In the data rows, 128 means zero.
Here are some points:
[167  94  94  84 159 164  97  75 163 111 113 129  88 190  86  86 175 166
 131  90 173 139 118 139 154 123 146 124 125 100 115 116 138 139 139 114
 125 122 136 125 108 105 106 136 141 108 130 145]
[  0 255 255 255   0   0 255 255   0 255 255 143 255   0 255 255  14   0
 229 255   0 131 140 137  38 122 144 157  98 213 189 162 138 105  51 128
 151 163  95 147 141 234 185 103  90 133 139  66]
[180  81  89  95 159 166  58  82 159  75 108 125  94 160  99  85 164 196
 121  91 178 120 114 146 158 125 131 125 132  99 117 110 123 121 148 114
 129 117 130 137 131 114 115 134 126 124 114 137]
[196  80  82  93 174 180  73  78 176  79 107  96 119 160 109  95 184 168
 105  86 155 123 115 177 148 114 123 131 126 131 110 120 113 127 140 125
 132 107 134 122 124 118 100 134 139 126 134 130]
[167  85  91  84 167 166  98  86 167  84 110 113  94 157  87  87 158 157
 107 100 178 127 145 133 150 134 132 113 138 102 111 119 122 123 138 124
 122 133 138 124 132 105 121 137 135 124 134 137]
[174  83 144  98 136 147 120  82 206 115 152  95  88 196 101 105 211 128
  98  97 162 137 117 138 146 130 115 127 135   6 122 127 140 131 141 121
 144 111 119 125 109 109 114 140 115 134 127 136]
[159  98  91  96 172 176 123  91 164 106  80 101  70 184  73  85 145 145
  70  85 161 136 138 116 143 134 120 109 128 112 109 119 119 131 139 134
 101 133 139 112 130 104 115 138 145 125 132 126]
[145  88  99  93 174 187 120  74 143 116  72 117  78 202  57  84 137 133
  82 100 153 117 137 141 159 138 131 107 138 119 103 127 111 147 151 120
 109 122 131 117 118 108 121 144 137 117 125 148]
[  0 255 255 255   0   0 255 255  11 255 255 175 255   0 255 255  20   0
 236 255   0 124 119 116  30 128 148 161  94 209 175 153 143 125  60 131
 155 169  80 146 129 221 158 114  78 128 149  76]
[  0 255 255 255   0   0 255 255   9 255 230 183 255   0 255 255   0   0
 221 255   0  82 110  82  64 122 163 109  65 175 144 164 140 162 122 105
 161 179  81 174  77 179 125 118  35 121 179  77]
[163 100  61  84 189 190  87  91 147  98  65 124 106 163  68  93 134 171
  91  93 158 149 127 124 147 119 137 129 149 117 119 134 114 146 147 128
 112 139 137 122 130 115 127 147 117 135 106 144]
[171  72  41  82 213 163  42 127 146  41  80 134  98  98 117  75 180 188
  85  77 188 130 115 128 143 142 140 129 131 108 117 132 128 120 135 124
 124 119 127 125 148 103 109 143 136 128 134 139]
[171  74  96  78 179 165  56  97 145  72 101 124  82 133 105  76 173 219
 113  85 177 132 141 121 161 142 123 126 136  90 108 131 130 143 134 116
 112 116 153 137 144 104 101 112 137 119 138 156]
[154  93  72  80 184 194 114  77 128 104  65 134  81 176  58  71 120 146
  94  86 162 134 133 119 150 123 135 118 138 110 115 139 131 124 144 130
 110 120 153 118 116 122 123 132 153 113 119 146]
[  0 255 255 255   0   0 255 253  13 255 255 211 255   0 255 255   0   0
 222 255   0 154 110 142  27 122 120 181  98 205 201 155 143  93  30 147
 134 139  99 138 168 225 187 121 105 164 104  73]
[177  82  90  85 163 169  90  77 155  99 112  91  93 163  88 103  59 181
 112  92 161 122 116 123 150 107 126 110 136 107 127 116 118 144 160 130
 117 117 119 130 126 116 119 136 149 130 116 147]
[167  91  98  86 165 169  99  98 163  95  78 124  80 165  83  81 164 164
  99  86 162 134 113 127 138 127 137 128 136 115 120 122 130 141 148 117
 116 104 123 130 138 114 104 139 139 132 125 140]
[  0 255 255 255   0   0 255 255  12 255 255 163 255   0 255 255  17   0
 226 255   0 133 125 119  43 114 130 157 100 203 175 170 139 113  55 123
 149 171 106 152 145 208 166 105  89 153 139  64]
[  3 255 250 255   4   0 255 255  33 255 250 159 255   0 255 255   5   0
 255 255   0 132 115 127  42 122 127 161  74 194 189 146 136 108  68 135
 146 164  99 152 134 219 147 116  84 134 105  58]
[141  92 140  81 118 150 102  69 174  89 128 138  56 180  87  73 183 188
 128  89 171 124 124 127 156 147 138 127 148  97 108 104 121 132 134 130
 116 122 151 129 142 113 116 130 138 118 139 141]
[156 101 104 101 150 157 122  85 168 104 100 128  52 193  71  82 150 146
 105  88 175 145 132 126 157 136 130 121 130 111 113 109 118 136 143 125
 118 122 128 117 120 111 103 133 144 131 118 135]
[152 106  63  76 168 201  95  64 142  98  65 126  90 184  65  86 147 177
 117  92 160 133 140 138 150 127 119 116 124 105 127 117 124 139 157 126
 125 127 129 134 132 101 114 122 149 119  69 153]
[160  80  97  90 183 173  92  84 174  93  94 122  94 172  91  96 167 160
 113  85 168 134 128 121 151 130 127 128 154  95 132 120 134 140 147 125
 112 121 139 114 133 114 120 130 145 121 137 153]
[169  82  73  90 169 170  96  86 156  97  77 130  92 175  79  83 147 170
 106  91 174 142 147 139 145 126 136 119 129 112 122 133 130 127 142 123
 132 119 162 129 129  99 127 130 133 130 116 142]
[168  91  76  82 173 193  95  90 133  86  87 120  92 172  62  92 129 172
 106  80 150 116 125 127 152 125 127 112 138 112 120 132 113 130 140 128
 117 120 140 117 137 106 133 124 140 122 133 146]
[169  80 129 102 143 134 102 100 187  87 132 121  60 174  98  90 191 173
  78  80 195 137 121 117 173 135 117 107 141 114 111 124 138 119 147 140
 114 131 146 130 119 107 143 125 145 129 117 128]
[157  85  81  99 184 176 108  97 161  94  79 103  76 174  75  77 142 146
  82  86 168 120 131 126 158 127 106 112 139 114 130 114 135 136 154 130
 114 117 143 125 132 108 113 134 144 124 123 146]
[173  90  89  88 167 160  90  83 146  91  90 118  84 163  80  87 151 157
 109  85 168 129 124 133 163 130 123 117 138 108 107 118 132 142 129 122
 125 119 138 113 123 109 113 143 129 114 120 139]
[  0 255 255 255   0  11 255 255   0 255 255 128 255  30 255 255  61   0
 244 255   0 139 125 143  24 126 128 171 100 218 188 149 136  96  43 148
 149 146 106 140 160 231 193 102 113 145 113  69]
[156  78 138  94 133 158  90  92 191  81 101 122  80 162  94  87 179 173
 111  90 169 121 130 127 152 143 134 127 119 104 106 112 126 124 132 255
 100 119 128 105 127 104 114 148 133 142 117 135]
[193  72  95  84 162 165 102  80 191  95 120 106 108 181 116 112 184 146
 101  93 157 141 107 134 162 124 125 129 144 101 114 110 137 120 139 131
 124 118 130 119 117 112 119 137 145 125 120 135]
[169  84  87  89 166 173  96  87 164  88  94 120 100 162  95  79 158 173
 116  90 175 111 127 127 139 115 127 110 136 123 116 127 122 119 140 132
 136 127 148 122 128  86 103 139 133 109 122 125]
[175  82  81  93 157 168  89  89 156  92 100 114  80 171  83  87 168 178
 114  87 163 128 132 119 158 126 117 119 136  99 118 113 128 123 153 123
 116 119 122 130 135  93 126 120 140 128 122 144]
[169  97  94  95 170 176  92  89 164  82  87 136  83 173  91  95 155 167
 102  86 177 122 134 141 156 123 125 117 126 118 131 123 125 132 147 130
 119 116 138 123 129  92 141 142 149 142 120 141]
[137 104  75  90 163 185  83  84 137 100  58 143  80 183  59  72 110 183
 103  87 168 115 145 120 161 120 136 113 139 117 103 129 133 133 151 132
 114 128 139 135 124 114 110 134 161 116 110 150]
[170  89  95  91 169 174  80  92 155  87  90 109  85 168  86  88 164 164
  92  85 173 126 135 142 147 128 127 122 133 111 109 133 135 143 123 130
 109 112 137 110 125 108 122 135 144 126 125 143]
[162  81  50  83 213 181  96 100 137  87  62 122  88 150  73  76 136 154
  76  91 172 129 117 118 144 128 134 111 140 114 115 132 116 139 131 117
 111 126 129 116 118 114 104 147 136 135 122 152]
[169  91  95  71 147 187  61  50 161  87 109 138 107 179  92  84 158 197
 142  88 149 143 113 129 148 109 119 128 137 112 110 143 126 122 144 119
 127 118 133 116 121 114 114 147 136 132 142 148]
[162  97  83  83 169 170  89  98 151  94  95 106  75 166  78  78 159 167
 103  84 171 118 138 135 152 142 129 116 134 131 114 119 128 135 151 125
 128 124 140 138 146 116 115 140 138 119 125 170]
[161  81  77  91 171 170  93  84 150  81 105 125  93 155  97  89 156 170
 111  85 178 129 116 126 149 124 122 129 140 110 136 124 122 120 125 130
 116 137 128 119 132 119 129 139 136 117 120 130]
[165  97 103  85 176 165  84  83 141  96  89 114 104 176  82  87 152 162
 105  22 168 137 125 141 138 146 126 120 131 115 117 143 126 128 156 124
 120 115 143 113 102  96 112 140 149 127 129 150]
[176  88  73  81 149 174  99  75 150  98  92  98 100 178  93 102 165 169
 128  90 166 131 114 126 149 131 112 129 152 117 125 122 129 139 157 124
 126 115 142 122 136  98 123 132 132 116 130 126]
[  0 255 255 255   0   0 241 255  20 255 255 159 255  48 255 255  24   0
 228 255   0 143 126 128  43 126 129 167  97 211 191 153 144 114  68 140
 143 144  84 144 137 214 166 105  97 136 132  70]
[171  85  90  76 177 165  94  88 159  87  92 125  86 170  77  88 150 166
  97  94 175 126 123 143 162 144 138 103 143 121  92 112 133 122 149 125
 129 127 141 124 131 113 138 142 141 127 114 141]
[  0 255 255 255   0   0 255 252   0 255 231 184 255   0 255 255   0   0
 226 255   0 129 123 109  22 107 114 168 101 206 194 149 139  77  27 145
 157 160  81 141 148 139 180  95 117 158 119  69]
[172  91  96  92 161 171  83  90 150  75  75 128  90 172  94  92 161 165
 117  91 166 135 126 124 157 125 125 134 149  95 105 118 135 131 139 125
 134 115 144 111 129 119 108 125 135 127 123 140]
[154  94 142  91 131 147 105  87 176  99 104 131  63 191  83  73 175 157
 107  80 171 134 115 145 153 124 121 138 130 114 122 124 123 133 144 140
 113 124 138 123 132 106 133 139 149 124 129 152]
[191  78  49  64 170 186  19  80 150  71  88 110 123 156  94  94 148 216
 137  86 168 134 136 136 131 116 145 123 131  97 129 137 126 135 139 123
 131 134 146 122 150 114 114 133 136 115 116 142]
[176  92 119  95 124 141 129  78 196 115 123  82  97 196  86  94 187 144
 114  95 167 106 141 131 137 151 122 124 138 114 118 121 109 139 154 134
 124 120 128 134 128 102 112 140 135 133 138 129]
[  0 255 255 255   0   0 255 255   7 255 255 162 255   0 255 255   0   0
 235 255   0 114 103 118  45 123 146 149  81 199 165 159 115 124  82 124
 171 159  99 150 113 192 155 101  61 130 147  68]
[  0 255 230 255   0   0 255 255   3 255 255 153 255   0 255 255  25   4
 255 255   0 142 137 151  11 135 115 198 120 199 204 130 132  71  28 130
 159 157  88 147 163 237 204 106 138 180 127  78]
[173  83  77  85 169 172  72  94 155  78  87 115  93 149  92  90 148 196
 115  90 178 129 126 133 152 132 122 105 143 115 117 121 153 145 152 128
 124 117 133 138 147 103 121 131 142 115 134 152]
[  0 255 255 255   0  12 255 255   0 255 254 146 255   7 255 255  44   0
 229 255   0 127 114 118  38 120 123 147  86 194 177 153 135 119  57 112
 160 163 114 132 121 199 173 101 103 119 136  69]
[  0 255 255 255   0   0 255 255   0 255 255 209 255   0 255 255   0   0
 222 255   0 125 112 120  39 128 133 126  70 174 157 168 122 133  90 134
 157 181  81 156  90 198 142 108  75 136 138  78]
[170  81  95  96 167 165  83  91 169  83  98 117  79 164  85  88 147 160
 101  89 172 139 137 141 147 113 129 126 149 104 122 137 117 131 133 129
 128 112 132 123 136 111 119 142 148 117 111 130]
[169  80 119  96 163 132  86 100 183  66 123 114  71 162 106  85 197 164
 107  85 188 127 126 128 162 134 143 114 122 110 116   0 128 125 153 135
 132 114 125 122 127  98 117 120 147 135 129 145]
[157  84  82  93 178 170  82  92 161  95  92 114  83 172  81  84 162 166
  98  80 161 127 147 113 141 123 125 117 136 115 118 119 120 137 151 133
 125 128 131 127 129 101 107 133 136 126 118 136]
[174  87 105  79 172 162 104  86 146  91  89 106  84 168  96  85 164 161
  98  91 165 111 149 127 143 128 123 111 136 114 122 120 124 130 255 128
 111 116 123 128 130 110 113 142 138 120 129 151]
[163  89  71  84 173 185  67  77 139  81  71 144  91 160  80  78 133 203
 128  81 166 132 124 127 152 126 115 129 145 105 110 126 126 129 140 132
 125 118 142 125 125   0 123 136 140 127 121 146]
[  0 255 255 255   0   0 255 255   0 255 252 175 255   0 255 255   2   0
 219 255   0 123 110 111  28 113 142 133  90 209 163 165 127 115  86 129
 166 166  77 153 103 197 148 113  73 104 144  87]
[167  88  77  89 156 167  80  94 167  87 105 116  93 171  93  89 139 174
 106  90 170 135 118 122 163 124 120 117 140 103 117 125 133 151 145 132
 117 102 124 122 125  99 119 128 141 130 114 138]
[167  84  84  86 175 158  88  90 170  87  82 132  86 152  83  89 162 163
  88  86 175 126 134 117 151 121 119 123 128 133 122 105 127 155 140 131
 118 122 144 139 121 109 123 123 142 123 126 133]
[191  78  40  84 180 164  68 112 158  44  83 108  95 109 107  84 171 197
 110  87 184 131 125 124 150 123 128 121 130 106 135 125 107 129 138 128
 123 114 124 109 125 105 124 137 123 116 126 139]
Then 10 other points, each followed by its number:
[173  92 153 100 168 132 119  92 202 113 145  89  82 191  97 103 205 126
 108 102 165 117 120 149 156 147 112 111 147 104 118 127 128 131 138 128
 111  94 127 125 114 107 105 140 149 126 121 157] 0
[  0 255 240 255   0   0 255 255   0 255 255 156 255   2 255 255  34   0
 230 255   0 140 133 141  28 116 113 172  88 215 213 149 156  73  49 143
 156 164  92 149 149 243 168 106  90 173 136  63] 1
[163  90 113  87 173 169 101  91 157  80 108 112  91 167  88  81 163 174
 102  94 173 123 121 130 152 129 118 123 149 110 112 128 126 137 142 134
 120 124 129 129 129 107 121 113 143 118 114 141] 2
[177  82 140  96 146 139  98  80 192  98 133  99  93 186 101 100 214 143
 116  99 164 124 125 137 157 138 124 112 137 113 111 125 139 125 149 116
 129 110 138 123 126 107 108 125 150 133 125 126] 3
[186  77  84  83 182 170 123  97 158 100 113  89 114 175  96 104 168 133
  93 101 157  47 125 144 145 114 104 122 145 122 118 124 113 135 151 134
 128 116 137 123 122 102 113 134 131 125 127 133] 4
[172  90  89  90 164 161  82  92 156  82  96 106  87 166  92  90 166 163
  94  89 176 129 130 117 153 139 128 113 136 115 107 144 125 129 131 138
 115 113 145 127 123 105 104 134 145 147 117 143] 5
[176  90  76  77 170 169  80  87 153  82  71 132  92 163  86  83 143 177
  97  81 178 130 126 142 160 140 143 123 149 104 123 118 142 132 138 119
 141 108 132 105 124 104 110 131 141 124 116 159] 6
[185  87  70  86 212 185 101 106 129  86  75 119  93 144  80  87 142 168
  50  81 166 119 138 142 161 123 127 120 140 109 115 141 127 142 106 128
 121 132 130 125 144  98 118 134 144 113 124 142] 7
[158  99  92  82 176 170  83  74 156  80  82 112  81 161  84  84 141 165
 104  86 165 127 117 150 164 121 114 122 146 115 118 131 122 124 145 127
 116 108 131 121 132 108 126 143 146 124 125 131] 8
[173  79  72  88 159 162  82  90 166  94  97 129  89 178  84  81 158 173
 107  92 165 133 137 116 151 131 131 128 141 115 114 127 124 145 128 142
 121 116 131 127 135 109 128 126 138 126 114 133] 9
Which of these numbered points is nearest to each point below, looking only along the 3 directions in which the first points spread most? Its number follows each.
[170  88  88  87 172 174  94  86 159  87  97 108  81 183  88  84 152 173
 104  89 174  59 135 131 146 127 114 126 135 102 100 125 137 140 152 118
 115 123 141 108 136 255 118 125 130 131 140 156] > 2
[180  83 135  99 147 141 124  79 187 108 155  79  72 191  99  97 180 122
  88 104 169 134 132 133 152 136 114 127 129  97 127 112 140 138 152 131
 112 101 138 124 118 113 130 133 150 123 100 139] > 0
[  0 255 255 255   0   0 243 255   8 255 255 151 255   7 255 255  29   0
 224 255   0 118 115  85  51 130 123 134  95 205 162 153 131 136 101 119
 161 167  84 168 101 192 154  97  54 124 157  70] > 1
[  0 255 255 255   0   0 255 255  16 255 249 170 255   0 255 255   9   0
 244 255   0 141 113 116  47 129 132 153  93 200 175 166 138 104  68 126
 174 161 105 127 139 211 166 111  94 145 132  74] > 1
[186  75  62  81 204 176  84 112 162  89  94  99 104 152  95  86 163 160
  78  85 173 129 130 130 143 116 142 117 142 108 109 130 126 151 140 138
 112 119 135 130 127 108 113 130 124 135 131 139] > 6
[159  91  80  92 160 174  87  91 162  85  93 117  94 169  90  88 172 155
  91  80 168 127 126 126 139 132 139 124 139 108 109 108 130 131 137 122
 119 118 144 130 129 105 115 142 143 122 119 158] > 5
[  0 255 236 255   0   0 255 255   9 255 252 146 255   0 255 255  15   0
 253 255   0 165 120 121  22 134 131 158  89 204 197 159 138  94  50 135
 151 158 111 163 156 226 195 105 125 157 111  72] > 1
[156  89 100  93 176 179 115  70 163 105  78 115  86 200  50  92 133 150
  76  90 162 129 131 131 140 121 131 124 152 135 107 117 111 137 147 134
 120 121 141 129 115 100 115 146 142 121 123 135] > 4
[184  80 103  90 165 132  96 102 193  87 132 120  83 155 115 100 209 149
 103  96 176 140 113 139 157 129 135 123 151 108 110 133 135 119 153 119
 124 112 128 116 141  98 122 142 136 127 116 137] > 3
[177  81  71  72 185 164  45 111 158  48  83 145  80 120  98  80 147 213
 121  84 187 140 132 120 149 118 125 114 128 106 108 103 128 141 140 121
 121 102 162 138 143  98 124 134 126 127 131 132] > 7
[  0 255 245 255  12   0 255 255  23 255 255 176 255   0 255 251  16   0
 255 255   0 124 108 114  27 113 124 165  87 198 181 149 135 122  58 128
 150 156 104 135 119 192 146 122  77 139 157  76] > 1
[173  85  93  93 168 173  85  84 170  87  98 112  80 177  89  93 155 166
  98  86 174 121 134 131 153 134 126 117 145 121 118 127 123 128 149 124
 121 119 152 125 137 100 118 120 132 116 127 146] > 5
[151  92  64  72 187 203  56  78 135  80  69 144  88 164  66  75 116 204
 129  85 163 117 138 128 135 118 128 118 133 105 117 123 133 130 135 115
 114 121 144 103 129 106 113 148 153 118 135 146] > 7
[  0 255 255 255   0   0 255 255   4 255 255 164 255   0 255 255  18   0
 255 255   0 130 120 119  51 127 143 138  72 196 145 173 125 130  90 118
 148 169  88 136 114 197 127 194  67 109 159  92] > 1
[182  77 117  85 168 149  64 102 171  75  94 123 100 157 113  91 178 183
 125  93 169 129 124 114 159 121 123 118 136  88 111 126 114 132 152 131
 120 106 145 121 139 100 121 132 119 120 131 143] > 2
[168  80 103  90 184 170  86  88 164  84  96 112  85 175  89  93 153 164
  86  82 179 142 135 137 161 118 132 118 133 107 114 121 129 132 139 128
 124 122 136 118 127  87 124 138 134 129 119 157] > 5
[167  86  93  83 168 173  99  88 160  81  74 119  92 176  89  89 168 167
 106  92 167 127 118 118 159 122 133 113 150 109 112 128 140 123 130 138
 114 113 141 147 128 107 231 140 141 120 116 148] > 9
[161  93  95  83 167 164  83  94 172  89  90 121  83 166  87  80 159 168
 118  92 170 124 122 129 149 132 117 116 160 111 122 129 119 141 149 136
 104 127 142 145 128 114 124 123 141 121 119 145] > 5
[173  85  80  87 180 167  96 100 164  71  90 150  78 152  91  77 155 164
 111  89 182 117 131 120 143 135 128 102 146 119 129 110 123 128 140 131
 128 120 127 122 121 105 107 128 143 120 126 151] > 8
[144 103 120 110 160 155 124  91 180 117  93 134  66 205  72  78 158 122
  82  87 164 126 142 123 159 133 139 108 155 123 138 107 127 132 137 129
 115  95 143 128 119 119 126 149 141 116 130 146] > 4
[164  81 105  82 167 164  82  99 168  85  82 118  80 172  86  78 154 177
 100  85 169 118 145 120 156 122 132 102 141 114 120 120 121 126 147 123
 123 111 129 119 226  93 125 143 144 127 120 144] > 9
[140  93 136  97 146 148 108  91 167 100 102 116  65 176  79  75 164 153
 100  91 174 124 128 137 147 133 125 131 135 108 119 110 149 147 130 126
 125 102 135 127 117 109 113 114 147 117 119 162] > 4
[  0 255 255 255   0   0 245 255   5 255 255 165 255   0 255 255  14   0
 214 255   0 151 133 125  22 114 120 175 111 213 189 147 154 110  54 138
 156 154  83 149 167 229 183 100  98 150 108  68] > 1
[  0 255 245 255   0   0 255 255   8 255 245 175 255   0 255 255   5   0
 241 255   0 130 112 127  47 116  99 159  87 184 162 163 125 125  71 131
 155 162  90 140 120 214 152 117  84 136 135  70] > 1
[  0 255 255 255   0   0 255 255   2 255 255 162 255   0 255 255   0   0
 224 255   0 110 109 113  41 128 140 154  95 203 164 147 139 107  73 129
 158 157  84 170 126 217 166 111  83 132 122  56] > 1
[147  93  70  78 168 183  78  86 149  73  82 155  92 156  76  78 129 206
 117  82 160 123 132 115 158 121 126 122 138 121 115 120 127 122 126 130
 127 142 132 125 142  91 123 151 124 125 127 155] > 7
[186  78  67  71 147 171  72  78 161  90  97  93 110 148 103 102 186 177
 107  93 176 123 120 145 154 134 129 133 126 116 122 113 119 138 138 113
 112 112 157 115 129 106 111 131 143 134 118 131] > 9
[  0 255 255 255   0   0 255 255   9 255 236 179 255   0 255 255   1   0
 188 255   0 127  95  94  74 127 137 115  77 200 143 151 143 146 112 121
 166 183  89 162  81 180 121  99  51 116 176  79] > 1
[159  96  75  92 190 165 111 111 161  85  57 137  72 158  77  76 139 162
  63  83 180 128 138 123 163 128 141 105 136 123 105 108 127 135 148 130
 118 120 150 134 121 106 131 128 139 129 140 156] > 6
[  0 255 255 255   0   0 255 249  15 255 255 190 255   0 255 255   0   0
 211 255   0 135 134 127  15 110 119 191  93 210 190 140 131  83  35 133
 152 147  91 153 168 240 190 117 119 163 104  68] > 1
[164  92  55  85 192 185  65  89 130  80  64 123  97 136  72  85 117 180
  81  84 173 121 140 131 148 137 123  97 144  96 122 118 121 124 148 136
 107 134 130 131 122 119 114 124 136 126 138 149] > 7
[168  87  85  87 159 164  99  85 155  91  88 109  87 174  92  91 159 171
  97  82 169 119 139 117 139 125 120 120 143 109 113 125 125 129 141 122
 127 129 145 108 190 108 111 125 139 124 129 141] > 9
[167  84  83  89 176 172  81  98 155  93  98 124  92 165  93  87 155 163
 107  92 174 131 127 118 160 119 133 108 129 114 109 138 129 124 156 123
 116 132 132 132 131  92 111 121 144 137  70 126] > 8
[163  83 108 104 177 138 115 108 172  94  92  95  69 176  86  89 163 142
  84  91 171 118 115 126 151 117 117 116 138 115 110 111 124 131 145 141
 122 132 142 128 122 115 127 137 138 135 131 142] > 4
[159  81  80  79 162 164  83  90 141  92  96 117 102 166  89  83 161 175
 101  84 167 117 134 124 158 140 127 124 140 109 116 127 122 136 135 116
 120 129 143 127 121 112 109 144 149 139 127 137] > 8
[155  91  65  81 156 199  64  94 117  72  75 134  88 152  74  82 125 201
 124  75 172 111 132 128 152 104 121 124 132 117 115 130 132 137 126 132
 124 114 139 104 124  95 112 121 141 127 114 127] > 7
[170  74  52  83 205 197  53  94 119  83  50 120  89 149  74  77 138 176
  82  86 162 122 132 116 143 123 139 104 138 120 117 122 131 130 144 129
 115 138 135 148 141 104 137 129 135 123 133 131] > 7
[182  96  79  87 190 165  95 102 163  93  92  97 104 164  98  91 163 142
  72 101 167 135 142 124 160 131 130 104 152  90 121 126 124 130 136 130
 122 123 146 122 131 104 110 145 128 125 122 149] > 5
[177  80  96  80 177 171  92  78 143  85  95 120  82 168  87  80 162 167
 106  93 157 123 137 129 141 131 120 168 132 105 118 119 118 132 162 143
 117 130 128 107 134 109 113 136 130 125 131 149] > 5
[  0 255 249 255   0   0 255 255   9 255 240 164 255   0 255 255   0   0
 248 255   0 132 113 124  54 113 134 145  89 200 177 164 131 109  71 124
 165 166  90 144 122 206 156 110  66 135 139  85] > 1
[173  82  92  86 130 169  81  78 168  89  83 114  95 161  82  87 167 169
 109  85 167 132 125 134 160 120 133 127 131 115 113 114 124 127 152 115
 122 132 137 132 132  98 112 140 151 129 108 134] > 5
[186  85 103  92 159 142  95  89 189  94 133  97  90 163 102  88 195 138
  88  95 175 124 118 140 157 135 136 255 141 107 119 119 120 129 133 124
  95  97 129 122 139 111 109 131 140 136 124 147] > 3
[165  90  86  83 166 161  78  97 160  87  94 117  83 154  83  81 174 162
  88  81 161 125 145 125 156 135 128 125 144 102 108 125 124 118 146 134
 130 111 142 115 121 103 134 135 158 129 128 158] > 5
[132 110 129  94 134 178 130  76 165 113  84 132  58 221  73  76 114 150
 100  87 155 121 135 132 158 144 115 112 125 108 120 103 135 150 145 129
 121 131 153 111 114 119  96 148 145 116 121 129] > 4
[183  86  97 103 175 137 118 115 191  87 115 113  83 160  98  86 202 118
  66  97 173 134 127 133   0 155 123 117 143 111  98 109 113 127 137 137
 136 111 134 137 121 116 134 118 152 142 132 134] > 3
[170  90  82  91 171 171  92  91 166  87  81 112  87 165  89  82 164 164
  97  88 166 129 132 130 156 137 120 127 146   0 124 116 131 123 133 125
 125 125 122 126 124 107 103 134 134 119 140 134] > 5
[163  88  94  76 180 163  87 100 152  84  96 112  99 177  96  85 162 174
  88  93 169 137 118 136 155 117 115 110 137 115 107 123 131 134 140 136
 119 111 134 120 119  92 235 121 143 126 120 148] > 9
[160  89  91  87 176 165  77  84 173  95  80 126  88 168  86  96 153 160
  89  82 165 128 117 137 149 133 117 128 140 107 107 125 123 125 134 135
 122  97 137 110 135  99 101 145 134 112 112 127] > 5
[173  84  93  98 165 133 101 118 164  73  97 122  71 143 124  83 191 167
  77  91 189 146 136 132 161 131 115 126 127 101 132 114 133 117 147 123
 113 105 131 128 119 119 118 128 133 122 130 141] > 2
[165  88 111  84 154 159  92  91 161  86  97 118  82 176  86  88 163 166
  99  84 170 125 143 138 148 137 135 114 142 105 120 127 107 141 141 138
 121 117 126 130 118  99 102 133 149 126 143 143] > 2
[  0 255 255 255   0   0 255 255   2 255 255 169 255   0 255 255   1   0
 253 255   0 141 134 135  28 127 104 178 114 215 203 142 135  99  47 145
 156 143  93 161 149 213 179 120 122 153 111  70] > 1
[186  82 107  92 172 144 110  99 205  81 126  97  90 162 118  96 207 153
 110  91 173 125 116 126 153 137 111 135 134 113 113 124 112 145 146 136
 114 115 122 135 143 116 124 126 122 129 121 131] > 3
[  0 255 255 255   0   0 255 255   2 255 255 130 255   0 255 255   8   0
 215 255   0 164 127 143  16 117 106 173 103 203 198 161 140  80  30 135
 158 152  82 136 147 243 188 106 115 140 119  71] > 1
[171  87  77  80 178 159  89  86 146  84  93  99  88 167  92  89 165 163
  96  81 162 128 135 150 162 125 125 128 137 112 116 105 133 114 139 127
 114 119 139 119 130  98  99 138 139 132 118 141] > 9
[159  93  68  80 166 186  45  90 154  42  81 148  87 150  97  88 141 215
 139  76 182 124 141 124 166 120 120 131 129  93 113  84 112 129 147 136
 116 128 147 119 137  99 121 139 135 120 135 134] > 6
[140  96  72  72 154 206  62  57 118  96  60 148  98 172  66  82  83 204
 128  84 151 133 127 115 153 112 123 124 139 100 102 124 124 128 143 117
 122 115 136 125 125 102 118 127 131 117 136 143] > 7
[178  83  88  95 175 173  80  87 156  94 110 114 103 171  78  80 161 169
  89  92 171 137 136 128 159 138 115  93 142 112 113 128 133 132 144 128
 115 102 146 124 114 111  98 140 132 127 113 139] > 5
[175  93  84  82 156 189 114  68 153 119 103 105 101 196  71 103 163 145
 125  86 148 110 145 131 152 125 102 123 145 109 113 124 139 123 139 122
  97 119 151 117 120 117 107 135 144 135 110 144] > 2
[150  91  59  74 156 197  52  70 124  84  63 154  83 165  70  82 132 211
 121  90 169 133 135 129 144 119 140 113 121  98 119 118 121 140 134 122
 115 135 145 117 123 101 101 131 137 125 139 141] > 7
[  0 255 255 255   0   0 255 255  23 255 255 183 255   0 255 255   0   0
 244 255   0 138 121 114  52 142 139 155  98 193 183 166 123 109  59 133
 167 158  76 136 122 212 178 100  93 140 134  63] > 1
[155  97 140  95 165 159 129  87 157 121  67 121  58 199  63  84 154 141
  70  95 177 137 135 129 170 137 146 135 139 104 125 105 145 121 145 137
 124 127 138 138 113 101 121 122 135 132 121 144] > 4
[168  83  86  81 164 170 102 103 158  90  81 127  78 161  89  87 146 173
  97  91 168 126 122 117 129 129 129 115 147 119 114 136 118 144 164 135
 125 118 143 116 134 111 121 143 150 132 115 144] > 8
[159  85  71  81 192 176  37 115 155  56  84 139  86 145 104  79 159 209
  98  73 193 129 124 132 170 115 120 127 114 107 117 123 140 131 146 121
 126 139 138 133 145 125 109 145 138 129 125 134] > 6
